In the data rows, the value 128 means zero.
Here are some points, one per row:
[106  59  69 186  80 180 159 201 118  87 142 129 135  89 129  96  99  98
 217 178  88 121  92 128 132 120 161 125 118 151 124 130 123 160 143 131
 133  94 141 129 130 107 143  79 137 172 180 136 160 161  93 114 111 144
  88 156 137 108 130 101 105 106 165 134]
[ 82 131 104  54  84 134 120  81 155 142  94 166 172 102 129 126 136  76
 161 108 161 118 151 101 102 115 113 110 154  82 120 149 189 116  50 122
  91  85 120 114 106 140 121 117  93  86 208 108 151  82 103 124 114  96
 103 127 110  83 123 124 156 147 124 117]
[136 181 115 166 139  83 148 126 204 140 119 148 118 197 165 136 143 138
 133 135 133 179 126 143 120  91 167 166 117 173  98  77 138 146  73 170
 184 135 133 109 177 156 140 119 113  97 157 103 120 199 102 140 126 149
 107 146 122  82 139 164 109 124 166 113]
[106 170 150 118 130 162 146  78  76 106 144 151 119 134 160 160 100 197
 104 146 138  46 165  77 144 145  81 158 116 144 158 116  84 159 139 133
 106 124 118 130 169 141  92 130 130 111 170 131 187 143  95 167 138 167
 124 133 137  85 117 120 106  67 116  56]
[137 122 169 134  81 111 104  95 159 124  61 114 119 131 132  80 166 147
 171 147 173 117 146 172 179 103 110 176 140  92 202 105 132 130 106 107
 133 146 105 173  66 151 153 132 153 192  86 123  98 170 152 121 140 134
  90 119 141 136 111  62 147 132 114 111]
[121  89 111 134 144 109 175 112 143 106 142 118 181 140  93 131 108 135
 101 143 124 157 133 147  88 148 137 122  89  98 183 101 143 138 194 128
 102 128 148 188  97  96  99 128 171  47 121  90 104 126  87 147 136 198
  93  96 154  94 189 136 181 181 122 142]
[158 128 106 163 139 108 100 113 168 150 113  84  90 116 101 102 134 113
 146 159 163 128 112 148  89 163  69 193 141 163  69 145 103 155 186 122
 119 130 109 157 107 191 187 121 120  69 169 149 161  61 185 108 106 160
 149 179 145 125 146 133 156 111 144 131]
[145 122 108 142 149 126 125 104 176 161 153 155 108 177 121  95  99  99
 179 145 146 122 137 116 143 164 112 126 132 131 110 111 106 131 147 121
 126  65  47  52 168  85  54 152 163 141 135 140 138 151 182 118 184 123
 135  88 169 132 102 145 134 131  93 191]
[ 64 141 142 126 140  99 144 188 123 118  86  89 121 164 130  99 161 102
  69 156 128 150  92 112 163 108 114 108 130  94 141 141 109 121 112  84
 149  77 139 131 189 121 170 154 212  94 146  93 124  92 111 174 120 128
 157 113  87 134 101  74 133  61 105 173]
[ 87  72 127 136 129 116 104 149 155 109 178  97 122 188 150 150 148 131
  91  84 170 125 155 130 159 135 155 156 104 182 130 169 107 139 134 117
 144 146 211  41  38  97 139  73  91 129 132 157 163  86 149 127 144 115
 129  73 128  79 100 115  97 136 142 166]
[151  84 128 101 129 104 117 101 109 115  82 152  59 104 111 145 101 116
 125 123 149 140  86 117 135 106 121 132  52  65 162 150 144 111 113 199
 156 144 122 142 202 100 181  97  95 144  74 121 199 118 158 153  96  99
 118 120 166 112 143 184  98 138 100 148]
[138 123 138 113 139 172 124  87 152 107  94 131 173 196  99 153 158 137
 216  65  69 139 137  93 170  84 137 118 133 121  49 141  78 106 164  83
 129 129 137 155 149 145 127 113 145 153  67 132 153 101 115 148 113 119
 145 138 116 110 167 106 147 147 104 115]
[139 148 146 136 124 125 138 123  94 190 144 138 173 125 117 130 112 118
 138 168 124 105  91 141 183  58 192 126  78 143 152 133 150 150 126 123
 142 104 164 140  89 105  92 121 123  83 146 185 136 117 210 138 142  96
 142 166 102 173 122 182 187  94 144 108]
[125 135  90 136 138 130 121 131  97 112 102 140 110 143 178 174 130 105
 157 146 135 207 115 138 146 139 129 115 172 127 169 169 107  88 198 142
 108 195 125 145 127 175  56 173 113 151 160  96  72 100 142 150  86  76
  89 134 131 121  86 151 125  86 175 157]
[189 101 131 131 121 106 132 123  74 116 111 147  98 124 141 128 127 173
  95 183 145  73 174 123 148  65  88 154 151 132 104 127 200 144 174  78
 160 119 141  79 129 128 147 138 184 151 150 121  65 118  58 115 107  94
 153 158 121 126 128 172 142 177 117 176]
[ 75 138 152 160  94 171 123 115  52 135 142 146  98 149 129  74 145 145
 121 147  99 178 160 121 101 164 158 123 130  94  92 157 172  92 130 125
 187 156 135 148  70 170 134 170 176  97 125 118 186 148 118 125 179 112
 129 120 189 172 138 150  90 147 102  96]
[174 153 157 130 124  93  79 160 146 113 106 144 188  67 132 104 108 144
 129 117 117 105 134  89  77 172 196 159 157 158 158 109  81  79 119  91
 133 153 190 118 163 157 120 122 102 147 105  81 153 114 101 136 159  98
 122 155 127 147 145 155 153 116  90 171]
[197 162  70 140 133 126 118 155 108 158 100 123 130 120 124 141 149  99
  41 118  89 146 146 157 127 152 150 122 118 105 140  84 143 120 126 119
 107 132  86  99 100 105  89 137 123 184 114 127 192 114 126 144 117  98
 192 154 143  77 194  41 111 137 156  96]
[129 154  94 122 159 148  91 118  73 109 195 144 136 136 178  63 116 115
 120 120 144 151  52 188 190 149  96 148 157 163 110 109 104 113  91 129
  78 125 137 120 119  84 153 127 109  82  81 161 105 128  68  98  99 126
  91 159 155 133 148 138 135 134  89 122]
[147  88 147 118 166 143 151 214 123 123  95 137 141 144 221 168 118 101
 145  81 111 107 156 169 106  96 103  77 126 147 140 155 173 146  87  83
 121 154  93 137 154 148 142 171 127 106 126 150 139 136 162 147 139 193
 129 154 188 163 108 140 147 165 125 151]
[152 143 182 150 112 100 159  86 119 155 141 118 193  93 109 144 151 133
 120 139 151 143 140 180 123 153 123 119 127 123 112 197 114  91 123 175
 115  97 124  49 196 126 121 125 172 150  97 138 146 108  93 118 132 176
  81 123 101 190 119  81 129 170 201  79]
[141 117 151 120  84 124  64 175 163 178 159 164 166 178 109 119  99 113
  67  75 134 150  92  70 113 152 110 113 116 153 151 128 172 171 180 112
 167 132 139 195 183 109 116 110 110 189 151 143  95 104 129  85 126 125
 113 124 120 141  62 115 108 161 108  43]
[122 122 128 150 145 137 159  98 106 119 128 159 104  93 101 162 139 203
 149 102 102 149  88 136 123 182 179 148 148 144 130 108 139 115 126 148
 165 117 141 107 121  82 198 174  86 115 200 114  91 156 181 114  93 119
 180 115 121 134  91  69 181 173  86 112]
[ 95 123  82 166 131 120  94  49 145  98 164 145 119 134 186 130 103 140
 111 113 149 125 149 160  62  95 158 114 152  87 135 163  88 163  99 122
 139 143 119 165 149  74 119 107 125 157 126 132 103 136 136  68 111 162
 202 142 100 182 167 135 134  69 131 154]
[179 156 136  95  88 123 123 119  74  87 160 101 133 148  98 138 194  87
 110 183 108  82 105 123  82  98 141 104 129 108  88 118 114  95 142 126
  58 131 143 154 152 123 118 111  56 110 140 129  99 170 170 118 181 163
 120 127 122  92  87 102  61 153 119 152]
[174 131 131  92 119 136 130 130 138  96 129  82 123  74 124 108  88  44
 121  70 120 120 172  91 153 120 114 129 100  96  97 106  89 166 122 169
 165 140 170  92  86 126 118 180 135 119 146  92  52 153 172 150 100 148
  97 130 125 175 169 144  80 106 106 103]
[118  82 171  77 158  98 109 128 174 109 156 103 117  97 151 120  80 196
 116 166  68 123  71 142  94 105  99 119 130 126 103 117 107 103  69 130
 106 142 106 139  68 163  74 112 192 137 137 127 129 123 159 143  73 106
 126 106 115 122 101 138 102 152 140 106]
[131 111 138 135 172 146 152 145 116 113 170  94 119 176  52 156 118 134
 124 111 146 112 133 110 110  97  96 138 166 143 129 103 163 104  71 210
 128 150  71 179  94 108 143 157 111 176 153 124 147 100  88 134 193  90
  85 154 102 175 132 132 156  73 141 158]
[ 64 175 113 111 147 150 135 141 140 182  96 111 191  79 126 176 137 153
  99 163 135 149 129  98 116 108  73  65 134 139 130 122 100 129 191 126
 150  99  85  93  56 137 180  96  70 151  99 115 145 188 128 123 116 129
 115 131 119 172 136 152  95 142  96 148]
[106 168 123 105  95 188 133 162 198 158 136  94  78  89  99 145 157 167
 118 139 108 110 192 150 124 129 164  98 127 118 136 106 166 114 149 116
  45 190 137 104 186  89 166 126 154 125 111 180 100 108 117 122 117 118
  92  86 146 114 133 161 151  79 114 100]
[117  92 146 132 115 139 183 150 160 112 124 142 104 133 165 111 132 159
 122 111 133  96 108 109 158 201 112  97 186 121 155 111 164 119 147 157
 130  60 164 139 136 157 132 157  69 125  19 134 103  87 153 126 149 107
 185 125  77 110 160 159  90 128 193 101]
[161 111 159 154 182 136 141 148  99 178 125 141  87  85 125 122 185 106
 164  83 145 169 122  90 110 141 103 143  79 122 128 131  94 151  92 125
  87 125 128 146 107 175 114  98 137 118 142 176 114 184  69 103 145 120
 184  46  79 120 130 152 152 114 134 146]
[ 57 192 109  94 135  81 123 121  84 119 132 117  98  99  42 139  80  99
 143 100 119  80 167 154 156 167 163 120 114 178 121 134 125 158 101 100
 161 160  94 154 142 155  88  99 126 115  51  99  91 140 112 125 129 136
 158 127 130 107  99  91 124 165 163 147]
Along one direction, these points spread out more than along any other. Take the direction at right angles to it along which they spread out most. Go by this last direction. How far along it is each point below, from 0 to 99? The average is 50, and the first point in the table lies past the average. One standard deviation of the points above along it is 16.
[189 101 131 131 121 106 132 123  74 116 111 147  98 124 141 128 127 173
  95 183 145  73 174 123 148  65  88 154 151 132 104 127 200 144 174  78
 160 119 141  79 129 128 147 138 184 151 150 121  65 118  58 115 107  94
 153 158 121 126 128 172 142 177 117 176] ~ 27
[161 111 159 154 182 136 141 148  99 178 125 141  87  85 125 122 185 106
 164  83 145 169 122  90 110 141 103 143  79 122 128 131  94 151  92 125
  87 125 128 146 107 175 114  98 137 118 142 176 114 184  69 103 145 120
 184  46  79 120 130 152 152 114 134 146] ~ 52
[106 168 123 105  95 188 133 162 198 158 136  94  78  89  99 145 157 167
 118 139 108 110 192 150 124 129 164  98 127 118 136 106 166 114 149 116
  45 190 137 104 186  89 166 126 154 125 111 180 100 108 117 122 117 118
  92  86 146 114 133 161 151  79 114 100] ~ 38
[179 156 136  95  88 123 123 119  74  87 160 101 133 148  98 138 194  87
 110 183 108  82 105 123  82  98 141 104 129 108  88 118 114  95 142 126
  58 131 143 154 152 123 118 111  56 110 140 129  99 170 170 118 181 163
 120 127 122  92  87 102  61 153 119 152] ~ 51
[141 117 151 120  84 124  64 175 163 178 159 164 166 178 109 119  99 113
  67  75 134 150  92  70 113 152 110 113 116 153 151 128 172 171 180 112
 167 132 139 195 183 109 116 110 110 189 151 143  95 104 129  85 126 125
 113 124 120 141  62 115 108 161 108  43] ~ 82
[138 123 138 113 139 172 124  87 152 107  94 131 173 196  99 153 158 137
 216  65  69 139 137  93 170  84 137 118 133 121  49 141  78 106 164  83
 129 129 137 155 149 145 127 113 145 153  67 132 153 101 115 148 113 119
 145 138 116 110 167 106 147 147 104 115] ~ 46
[125 135  90 136 138 130 121 131  97 112 102 140 110 143 178 174 130 105
 157 146 135 207 115 138 146 139 129 115 172 127 169 169 107  88 198 142
 108 195 125 145 127 175  56 173 113 151 160  96  72 100 142 150  86  76
  89 134 131 121  86 151 125  86 175 157] ~ 46
[118  82 171  77 158  98 109 128 174 109 156 103 117  97 151 120  80 196
 116 166  68 123  71 142  94 105  99 119 130 126 103 117 107 103  69 130
 106 142 106 139  68 163  74 112 192 137 137 127 129 123 159 143  73 106
 126 106 115 122 101 138 102 152 140 106] ~ 40
[174 131 131  92 119 136 130 130 138  96 129  82 123  74 124 108  88  44
 121  70 120 120 172  91 153 120 114 129 100  96  97 106  89 166 122 169
 165 140 170  92  86 126 118 180 135 119 146  92  52 153 172 150 100 148
  97 130 125 175 169 144  80 106 106 103] ~ 48
[147  88 147 118 166 143 151 214 123 123  95 137 141 144 221 168 118 101
 145  81 111 107 156 169 106  96 103  77 126 147 140 155 173 146  87  83
 121 154  93 137 154 148 142 171 127 106 126 150 139 136 162 147 139 193
 129 154 188 163 108 140 147 165 125 151] ~ 34
[158 128 106 163 139 108 100 113 168 150 113  84  90 116 101 102 134 113
 146 159 163 128 112 148  89 163  69 193 141 163  69 145 103 155 186 122
 119 130 109 157 107 191 187 121 120  69 169 149 161  61 185 108 106 160
 149 179 145 125 146 133 156 111 144 131] ~ 58
[ 82 131 104  54  84 134 120  81 155 142  94 166 172 102 129 126 136  76
 161 108 161 118 151 101 102 115 113 110 154  82 120 149 189 116  50 122
  91  85 120 114 106 140 121 117  93  86 208 108 151  82 103 124 114  96
 103 127 110  83 123 124 156 147 124 117] ~ 42
